The rows below come in pairs that one turn or mirror swaps. Which row does each named row swap with?
The rows were stretched afterwards, more along some directions than others.
Z322: | -12 |   0 | -20 | -19 |  11 |  -4 | -29 | -12 | -11 |   3 |  -5 |  18 |  -2 |   1 |  -8 |  21 |   1 | -30 |   4 |   9 |   2 | -13 |  31 | -21 |   0 |
Z110: |   8 |   5 |   1 |  -3 |   0 |   0 |   0 |   7 |  -5 |  -6 | -10 |   7 | -10 | -12 | -14 |  -9 |  -4 |  -8 | -13 |  18 |   2 |   2 | -29 |   9 |  -4 |
Z69: |  11 |  -5 | -27 | -12 |  26 |  16 |  -1 | -13 |  -8 |  -1 |  -7 |   6 |  -7 |   3 |   4 |   2 | -14 |   2 | -12 |   3 |   8 |   1 |   4 | -11 |   8 |
Z816: |  17 |  10 |  -3 |  13 |  -3 |  -1 |  11 |  10 |  -2 |  -7 |  -1 |   6 | -21 |  -5 | -10 |  -1 |  -3 |  -5 |  -8 |   2 |  10 |  14 | -10 |   4 |   5 |
Z426: |  -8 |  -8 |  -4 |  10 |   0 |  -3 | -13 | -11 |  -9 |   5 | -22 |  -1 | -27 |   2 |  10 |   3 |  -1 | -13 |   1 |   9 |  -1 |  -1 |   8 | -21 |  12 |
Z467: |   1 |  19 |   2 |  -1 |   5 |  -5 |   5 |   6 |  -8 |  -3 |   0 |   5 |  11 |   1 |   0 |   2 |  -9 | -12 |  -9 | -13 |   8 |  -1 |  -6 |   1 |  -4 |
Z54: | -19 |  12 |   1 |  20 | -15 |   1 |  -7 |  11 |  -7 |   6 | -11 |  10 | -15 |  -8 |   1 |  -6 |   0 |  -2 |  -7 |  -5 |   1 |  -1 |   8 |  -1 |  20 |
Z415: | -10 |  16 |   4 |   7 |   3 |  -9 | -10 |   4 |  -2 |  -3 |  -3 |  10 | -16 | -13 |  -6 |  13 |   3 | -16 |   8 |   8 |   5 | -20 |  10 |   7 |  13 |
Z240: |   0 |  -7 | -16 |  -4 |  13 |  19 |  -2 | -10 |  -6 |  -3 |  -7 |  13 | -18 |  -1 |   4 |  -5 | -17 |   6 |  -9 |  15 |  10 |  -4 |  -2 |  -6 |  11 |
Z218: |  15 |  -6 |  -8 | -10 |  12 |  -5 |  -9 |  -3 |   2 |   2 |   2 |   1 |  -6 |  -3 |   5 | -10 |  -7 |  -6 |  -6 |   2 | -17 |   8 |  10 |  -6 |   0 |
Z118: |  -4 |   6 | -14 |   1 |   5 |   2 |  -8 |  -6 | -14 |   1 | -10 |   8 |  -3 |   4 | -17 |  14 |  15 | -20 |  -2 |   4 |  14 | -16 |  -1 |   0 |  -9 |
Z440: |  -3 |  -3 | -18 | -20 |  23 |  -5 | -20 |  -9 |  -8 |  -3 |  -8 |   5 |  -5 |   3 |   2 |  10 | -10 |  -9 |  11 |  -4 |   6 |  -1 |   1 |  -6 |   6 |
Z15: |   3 |  -2 |  -1 |  14 | -19 |   1 |  11 |   4 |   5 |  -5 |  20 |   5 | -18 | -10 |  -6 |   5 |   2 |  -4 | -11 |   0 |  -4 |   2 |  -4 |  -5 |   0 |
Z847: | -20 |  12 | -23 |  -7 |   2 |   7 |  -8 |   2 | -11 |   2 |   8 |  -5 |   5 |  13 |  -2 |   2 |  10 | -10 | -20 |  -5 |   1 |   5 |  25 | -17 |  20 |
Z667: |   4 |  -1 | -21 |  -8 |  19 |   4 |  -7 |   2 | -21 |  -3 | -12 |   3 |  -2 |  -6 |  -1 |  -6 |  11 | -16 |  -8 |   0 |  -1 |   8 |   8 | -17 |  13 |
Z838: | -16 |  12 | -24 |  -6 |  -1 |   9 | -14 |  -1 | -10 |   2 |   2 |   6 |  -8 |   9 |  -3 |  12 |   4 | -11 | -12 |  -1 |   3 |  -1 |  30 | -22 |  25 |
Z669: |   2 |  -7 |  -4 |  -2 |   3 |  -4 |  -9 |  -9 |   1 |   2 | -16 |  -6 | -27 |  -3 |   2 |   9 |   3 |   2 |  -7 |  11 |  -2 |  -3 |  -7 | -13 |  14 |
Z858: | -24 |   3 | -18 | -19 |   1 |  -7 | -13 |  -4 | -13 |   3 |  -7 |   2 |   4 |  12 |  -6 |  -1 |  15 |  -4 | -17 |  10 |  -8 |   1 |  10 |  -6 |   5 |
Z551: | -21 |   9 |  -4 |  -5 |  -1 |   7 | -14 |  -8 |  -1 |   9 | -15 |  -4 |  -3 |   4 |   9 | -15 |   5 |  -4 |  -4 |   9 |  -7 |  -8 |  21 | -18 |  23 |
Z314: |  -8 |  14 |   1 |   6 | -13 |   9 | -12 |  -4 |  -2 |   1 |  -5 |  -7 | -13 |  -7 |   2 |  -4 |  -4 | -10 |  -3 |  15 |  -6 |  -7 |  22 | -13 |  25 |
Z367: |  -9 |   3 |  -8 |  -9 |  -4 |  -7 |  -4 |   9 |   5 |   4 |   9 |  -6 |  -4 |  -8 |  -1 |  -1 |   1 |  -4 | -19 |  12 |   1 |  -1 |   4 |   0 |  14 |
Z936: |   5 |  -9 | -18 |   0 |   7 |   6 | -10 | -11 |  -1 |  10 |   9 |  15 |  -6 |  10 |  -3 |  14 |  -9 | -16 |   1 |  -8 |   4 |  -1 |  16 | -12 |  14 |
Z354: |  -2 |   7 |  -3 | -18 | -16 |  -6 | -16 |  -6 |   3 |   0 |  -2 |   4 |  -5 |  -1 |  -4 |   5 |  -4 |  -5 |   3 |   1 |  -5 |  -6 |   4 |  -6 |   4 |
Z172: | -23 |  -7 |  -7 |  -6 |   6 |  -3 | -20 | -17 |   3 |   1 |  -6 |   2 | -30 | -14 |  -8 |   3 | -11 | -18 |   7 |  18 |   4 |  -8 |  11 | -16 |  12 |
Z373: | -15 |  -6 | -16 |   1 |  27 |   5 | -20 | -11 |  -2 |   6 |   2 |   4 | -10 |  -2 |   9 |   6 |  -5 |  -2 |   5 |   8 |   3 |   1 |  25 | -19 |  12 |
Z452: | -13 |  -4 | -11 |   2 |  27 |   2 | -24 | -12 |   0 |   7 |   5 |   2 |  -5 |  -2 |   6 |   3 |  -9 |  -8 |   6 |   4 |   4 |   1 |  29 | -14 |  11 |
Z834: |  -3 |  -5 | -16 |  -8 |  31 |   3 | -21 |   0 |  -8 |   4 | -13 |   8 | -12 |   1 |  -5 |   4 |  -2 | -15 | -15 |   8 |   1 |  10 |   5 |  -7 |  12 |
Z353: |   4 |   5 |  -9 |  -4 |  13 |  -9 |   0 |  -4 | -10 | -11 |   6 |   8 |   3 |   3 | -10 |  -5 |   9 | -13 |  23 |  -2 |  11 |   1 |  -1 |  -4 |  -1 |
Z232: |  -9 |  -9 | -16 |  -8 |   6 | -14 | -10 |  -4 | -15 |  13 |   0 |  -7 |  20 |  15 |  -1 |  -3 |  15 | -18 |  -8 | -13 |   2 |   3 |  13 | -16 |  -4 |
Z485: |   5 |  10 |   3 |  -2 |   1 |   7 |  -6 |  12 |   4 |  13 | -11 |  -3 |   5 |  -2 |   0 |   2 |  18 |  -8 |   0 |   1 |  -6 | -12 |   9 |  -8 |  20 |
Z286: |  10 |  13 |  -3 | -12 |  -9 | -13 | -16 |   1 |  -7 |   2 |  -2 |  -1 |   7 | -10 |  -5 |  -1 | -10 |  -2 |  -4 |   8 |  -3 |  -2 |   1 |  -4 |  -5 |
Z812: |  15 |   5 | -10 | -11 |   4 |  -2 |  -5 |  -2 |  -7 |   2 |  -6 |  -6 |   0 |  -5 |   3 |   2 |  -5 |   4 |  -5 |  11 |  -2 |  -2 |  -5 | -14 |  -7 |
Z781: |  10 |   2 |  -2 |   8 |  -7 |  -5 |  11 |   9 |   3 | -13 |  24 |  -2 | -15 |  -8 | -10 |   1 |  10 |  -6 |  -6 |  -1 |  -7 |  10 |  -8 |  -1 |   0 |
Z615: |  10 |   7 | -18 |  -7 |   2 |   5 |  -8 | -10 | -10 | -11 | -14 |  19 |  -5 |  -1 |   5 |  -5 | -18 |  -7 |   1 |   6 |   2 |   7 |   9 | -17 |  15 |
Z109: |   6 |  11 |   1 |   7 | -23 |  10 |   8 |  -4 |  -7 |  15 |  -5 |   9 |   0 |   1 |  -8 |   9 |   1 |  -3 |  -3 | -10 |   8 | -14 |  -6 |  -9 |   3 |
Z254: |  -2 |   3 | -15 |  -7 |  13 |  -4 |  -6 |  -6 | -13 |  -6 |   6 |  20 |   8 |   3 |  -8 |  -6 |   3 | -15 |  18 |  -2 |   8 |   0 |  12 |  -6 |   2 |
Z486: | -13 |   9 | -17 |   5 |  -3 |   6 |  -5 |   3 |  -4 |   7 |  -9 |   0 |  -4 |  10 |   0 |  -3 |   2 | -13 | -22 |   4 |  11 |  10 |  16 | -14 |  26 |
Z132: | -12 |  -9 |  -6 |  -3 |  -5 | -17 | -14 |  -3 | -15 |  15 |  -4 |  -1 |   8 |   8 |  -3 |  -2 |  18 | -21 |  -2 |  -3 |  -4 |  -5 |  11 | -16 |  -3 |
Z345: |  -4 |   9 |  -6 |   0 |  21 |   7 |   1 |   6 |  -1 |   4 |   5 |   1 | -14 | -10 |  -1 |   7 |   6 |   1 |  -4 |   0 |  10 |   0 |  13 |  -4 |  15 |
Z636: |  -2 |  -7 | -29 |  -7 |   9 |   1 | -15 | -10 |  -2 |   1 |   4 |  16 |  14 |   8 |  -9 |   9 |   7 | -24 | -15 |   0 |   6 |  -1 |  13 |  -7 |   0 |
Z963: | -27 |   0 |   2 |   2 | -19 |  -1 |  -4 | -11 |   1 |   0 |   2 |  16 |  -1 | -11 |  -7 |   6 |   1 | -15 |   0 |  10 |   6 | -19 |   6 |  -4 | -10 |
Z389: | -19 |  16 | -20 |  -4 |  -5 |   8 | -10 |  -2 |  -5 |  -1 |   2 |   2 |  -9 |   8 |  -3 |   9 |   7 | -14 | -14 |   1 |   2 |  -3 |  26 | -23 |  25 |
Z515: | -10 | -10 | -10 |  -2 |  12 |  22 |  -2 | -16 |   4 |  16 |   7 |   1 |   2 |   3 |   7 |   0 |  -1 | -11 |  -3 | -11 |   3 |  -9 |  17 | -19 |  -1 |
Z555: |   8 |   7 | -10 |   0 |  17 |   7 | -10 |  -3 | -12 |  17 | -12 |  13 |   2 |  10 |   7 |   1 |  -9 | -15 |  -5 | -12 |   4 | -11 |  17 | -23 |  22 |
Z902: |  13 | -11 | -15 |  -9 |  22 |   0 |   4 |  -5 |  -5 |  -2 |  11 |   6 |  -7 |  -1 |  -9 |  -1 |  17 | -15 |  -4 |  11 | -11 |   4 |  -5 | -10 | -14 |
Z46: | -12 |   3 | -10 | -14 |  -3 |  -2 | -13 | -11 |  -7 |   8 | -11 |   6 |  -6 | -14 |  -8 |   1 | -15 |  -5 | -14 |  -4 |   3 |  -2 |  11 | -15 |   0 |
Z942: |  14 | -11 |  -7 |  -6 |   7 |  -3 | -17 |  -4 |  -4 |   5 | -16 |   5 | -29 |  -3 |   5 |  10 |  -1 |   3 | -12 |   8 |  -6 |   3 |  -1 | -18 |  13 |
Z300: | -20 |  -4 |  -1 |   8 | -26 |   2 |   0 |  -6 |   2 |   3 |   7 |  15 |  -3 | -11 |  -8 |   5 |  -1 |  -9 |  -7 |   4 |   2 | -15 |  10 |  -5 |  -5 |
Z433: |   1 |  -6 | -10 |  -3 |  13 |  10 |   1 |   8 |   5 |   7 |   9 |   3 |  12 |   0 |   1 |  -6 |  -5 |  -5 |  -8 |  -1 |  -2 |  -4 |   9 |  12 |   7 |
Z104: | -28 |   0 |   2 |   3 | -16 |   1 |  -5 | -11 |  -2 |   7 |  -9 |  13 |  -5 | -14 |  -9 |   9 |  -3 | -10 |  -3 |  13 |   9 | -24 |   0 |  -6 |  -9 |
Z677: | -18 |  16 |  -3 | -10 |  -3 | -14 | -22 |  -2 | -15 |  10 |  -9 |   0 |  15 |   2 | -14 |   6 |   0 | -19 |   0 |  -6 |   3 | -14 |  15 |   3 |   3 |
Z178: |   1 |   1 |  -5 |  10 | -13 |   0 |  10 |   3 |   4 |  -6 |  19 |   2 | -16 |  -6 |  -6 |   5 |   2 |  -6 | -17 |  -5 |  -4 |   5 |   0 |  -5 |   0 |
Z925: |   0 |  -4 |  -2 |  -2 |   9 |  10 |   3 | -11 |  -1 |  10 |  -9 |  -2 |   4 |  -5 |   8 |   0 |   6 | -10 |   5 |  -8 |   5 | -11 | -12 | -20 |  -1 |
Z78: |  -4 |  -2 | -23 | -20 |  18 |  -6 | -30 | -12 |  -8 |   2 |  -8 |  22 |  -8 |  -4 | -11 |  25 |  -8 | -26 |   5 |  12 |   3 | -10 |  25 | -19 |   1 |
Z513: |   3 |   0 |  -4 |   1 |  13 |  -1 |  -7 |  -9 |   4 |   6 |  13 |   8 |  15 |  -7 | -10 |  -2 |   1 | -32 |   7 |  -3 |  -2 |  -8 |  12 |  -9 |   2 |
Z33: | -12 |   3 | -22 | -12 |   3 |   2 | -27 |  -9 |  -9 |   4 |  -4 |  17 |  -8 |   2 |  -9 |  19 |   2 | -26 |   4 |   8 |   1 | -13 |  37 | -24 |  12 |
Z968: |  16 | -10 | -11 |  -3 |  21 |  -9 | -15 |   7 | -12 |  -5 | -13 |  15 | -26 | -12 |  -2 |  15 |   0 |  -5 |   0 |  15 |   1 |   4 |   4 |  -6 |  10 |
Z235: | -16 |  -9 | -11 |   1 |   7 |  -9 | -10 |   1 |  -8 | -16 |  -4 |   3 | -20 | -10 |  -2 |  -8 |   6 | -12 |   3 |  15 |  -2 |   8 |  -2 |   1 |  20 |
Z489: |   4 |   6 |  14 |  13 | -11 | -10 |  -2 |   2 |   1 |   5 |  -7 |  11 | -16 |  -4 |   2 |  -3 |  -8 |  -6 |   4 |  -1 |  -1 | -12 | -10 |  -3 |  17 |
Z528: | -17 |  -2 | -17 |  -4 |  20 |   8 |  -8 |  -3 |  -4 |  15 | -14 |  -1 |  10 |   6 | -10 |  -2 |  -2 | -15 | -19 |  -5 |   4 |   0 |  19 |  -2 |  13 |
Z891: |   8 |   5 | -19 |   4 |   3 |   6 | -16 |   7 |  -3 |   5 |  -2 |  14 |  -6 |  -5 |   2 |  -6 |   0 | -26 |  -4 |   4 |  -8 |   4 |  18 | -23 |  26 |
Z201: |  12 |   7 |   1 |  -4 |  -3 |  -6 |   2 |   6 |   4 |  -1 | -13 |  -2 |  -4 | -11 | -23 |  -5 |   4 | -19 |  -1 |  14 |  -3 |  -6 | -15 |   5 |   3 |
Z661: | -18 |  -4 | -13 |   2 |   4 |   9 |  -5 |   0 | -10 |  -1 | -15 |  12 |  -9 |  -7 |   3 |  -3 |  -2 |  -2 |  -8 |  24 |  13 | -10 |   5 |  -5 |  20 |
Z688: | -10 |  -6 | -17 |  -4 |  27 |   0 | -19 | -10 |   1 |  -2 |  -1 |   0 | -12 |   2 |  10 |   9 |  -8 |   6 |   3 |   8 |   3 |   6 |  19 | -14 |  13 |
Z554: |  -8 |  14 |   3 |   2 |  10 |  -8 | -10 |   1 |   3 |  -4 |  -2 |   1 |  -6 |   3 |   3 |   6 |   5 | -28 |   6 |   5 |   3 |  -6 |   3 | -15 |  17 |
Z637: | -12 |  10 | -15 |  -4 |   6 |   4 | -13 |  -1 |  -1 |  13 |  -1 |  10 |  17 |  -3 |   5 |   5 |   3 | -25 | -17 |   0 |   0 | -16 |  29 | -16 |  21 |
Z81: |   7 |   2 |  -9 |   1 |   0 |   3 | -12 |  -2 |   2 |  -4 |  10 |   4 |  -5 |  -8 |   4 |  -2 | -19 |  -3 | -14 |  -1 | -12 |  13 |  28 |  -5 |  17 |
Z328: |  11 |   8 |  -9 | -13 |  -6 | -12 | -14 |   2 |  -8 |   1 |  -4 |   1 |   1 |  -9 |  -2 |   3 |  -7 |   3 |  -5 |  11 |  -6 |   0 |  -1 |  -9 |  -6 |

Z132 is swapped with Z254
Z15 is swapped with Z838
Z486 is swapped with Z816
Z69 is swapped with Z669
Z968 is swapped with Z661
Z353 is swapped with Z232
Z300 is swapped with Z33
Z389 is swapped with Z178

